A single turn carries every row of the set below to another of its rows. Some are shown first; where does it send the rows asked next?
giv: [  7.0  31.1  36.4  -5.5   3.7   3.4  35.3  12.3  13.1 -11.6   6.7 -29.4
 -45.3 -35.2 -18.5  -4.8  -5.8 -10.2  15.2  13.2 -53.2  13.1   0.8  18.7
  23.0  -4.7 -11.8 -22.4 -15.1   2.6  36.2 -15.5   2.4 -18.6 -16.2]
Legi: [ 22.5   3.5  13.9 -10.5  26.7  -2.6  24.8  17.3  21.8 -19.3 -11.7 -39.0
 -23.1 -13.7 -15.6  27.9   0.6 -12.6  31.9  26.4 -33.8  38.1  18.1  48.0
  24.1  11.1 -11.4 -45.1   9.3   5.4  27.0  -8.3 -11.6   2.1  12.1]
tatol: [  7.1  18.8  -1.1   0.4  -0.6 -19.9  -1.4  11.2  18.3 -29.1 -15.1 -23.1
 -27.4 -12.4 -19.0   4.3 -21.3 -14.2  26.6  17.4 -36.4  20.9  11.9  36.5
  24.5  12.5 -35.3 -10.5  12.0  30.0  12.5  10.6  13.2  -1.2   3.3]
lizim: [ 22.1   6.7   4.7   0.7   4.5  -5.3   4.0  24.0  12.6   3.6 -37.1 -22.1
 -22.0 -18.0 -16.6   5.2  -2.7   4.8  17.5  30.6 -13.7   8.1  -1.5   5.0
  -6.7  -4.9 -11.6 -27.3  13.0  -0.4  47.4 -14.2  -4.5 -13.9  30.5]
mep: [ 15.7   7.1  12.4   1.1   7.1   0.1  14.2  17.6   7.1  -3.4 -37.9 -19.1
 -16.7 -19.1  -6.8  -0.7  -4.7   8.0  20.0  32.1 -17.4   4.1  -1.9   3.5
  -0.8 -10.5 -12.5 -18.9  10.8  -3.5  56.1 -13.1 -10.7  -7.9  33.3]
Fivu: [  5.0  13.1   4.6   3.2 -10.9 -11.9   2.0  10.1  22.6 -28.1  -9.8 -21.9
 -22.6  -8.5 -29.6  -6.4 -23.3 -16.2  19.0  18.8 -33.3  16.7  12.2  31.6
  27.9  18.9 -28.4  -3.5   8.3  26.1  14.2   6.7  14.3  -4.6   3.7]
zivav: [  3.3  18.6  -9.5 -12.1  32.9  -2.1   8.7   2.2  21.4 -10.8 -18.6 -10.4
 -24.4  -2.5  -1.0 -15.7  -2.0  -1.5  39.1  16.7 -47.6  13.7  19.5  37.0
  14.4  -3.9  -1.0  -9.7   0.1  -9.2  61.5  -7.8 -18.7 -13.1   5.9]
ruk: [ 20.6  24.0   4.2  19.2  11.5  -2.8  17.2  16.5  12.4   6.3   7.7 -58.4
 -33.8 -25.5 -15.9 -20.8   2.3  23.4  32.1  24.7 -32.5  12.8  -5.6  32.4
  26.2  15.8  -6.7   5.5  -4.7   7.0  23.9 -13.8  -9.5   5.4 -17.3]
depur: [ 27.1   4.3  16.7  -9.6  23.7  -2.4  24.7  18.2  19.5 -19.1  -9.0 -40.8
 -23.6 -21.6 -14.5  23.2   4.0 -16.9  32.0  23.4 -32.2  46.1  21.5  41.9
  32.8  11.8 -18.4 -36.7   7.6   4.0  21.8  -7.9 -11.3   3.7   6.7]
lidal: [  0.4  18.1  -5.5  -8.7  34.7  -4.1   3.1   7.0  26.3 -13.8 -14.0 -15.9
 -26.3 -10.4   2.2 -14.7  -0.1  -0.5  36.9  16.4 -48.0  13.1  21.0  31.8
  17.7  -7.5  -2.7  -0.9  -0.3 -12.1  62.5 -17.2 -22.6  -8.6   1.4]
Val: [ 21.0   7.0  13.3  -1.7   2.2  -4.9   4.2  22.7   9.3   8.2 -32.3 -25.5
 -23.8 -16.8 -14.0  -3.5  -0.6   6.5  21.5  34.9 -17.8  10.8   2.1  11.1
  -2.8 -10.6 -12.7 -21.8  13.7  -7.5  54.7 -19.6 -14.5 -14.2  34.0]
pel: [  4.4  12.6  -0.3   1.2  -3.2 -10.7   4.8  15.5  17.8 -30.1  -9.1 -18.7
 -15.3 -11.8 -22.9   1.7 -22.7 -20.3  16.8  21.0 -35.5  15.1   9.1  37.1
  29.1   8.5 -36.2 -11.4  10.4  23.8  16.3   9.6  16.9  -3.5  11.6]
gozu: [ -0.3  31.4  36.9  -2.4   8.4   2.7  32.4  19.8  13.9  -9.8   5.7 -26.9
 -45.7 -40.0 -17.6  -8.0  -5.8  -5.3  12.1  16.0 -52.1   4.7   0.7  22.4
  16.9  -6.1 -10.7 -24.8  -8.2   0.6  38.8 -24.8  -0.3 -11.9 -16.5]
Samav: [ 23.2  18.0   6.6  16.2  12.7   0.6  25.1  21.7  14.8   4.5   9.8 -60.3
 -38.1 -21.2 -23.7 -22.6  -0.8  20.4  25.8  34.8 -30.7  14.6  -0.8  29.3
  16.1  15.3 -14.2   6.7  -5.8   2.3  24.5 -21.3 -13.1  -0.3 -15.5]
Kof: [ 23.9  18.8   6.0  19.6  19.1   0.1  14.7  20.1  17.3   2.2   8.7 -57.0
 -29.4 -22.2 -15.8 -24.2   4.9  21.1  27.9  31.9 -23.2  13.0  -7.9  25.1
  18.1  13.8  -7.0  10.2  -5.0  14.3  32.9 -18.2 -13.7   5.5 -10.2]

Kof moves to Fivu
Samav moves to tatol
And these:
Val moves to ruk
giv moves to Legi
zivav moves to gozu

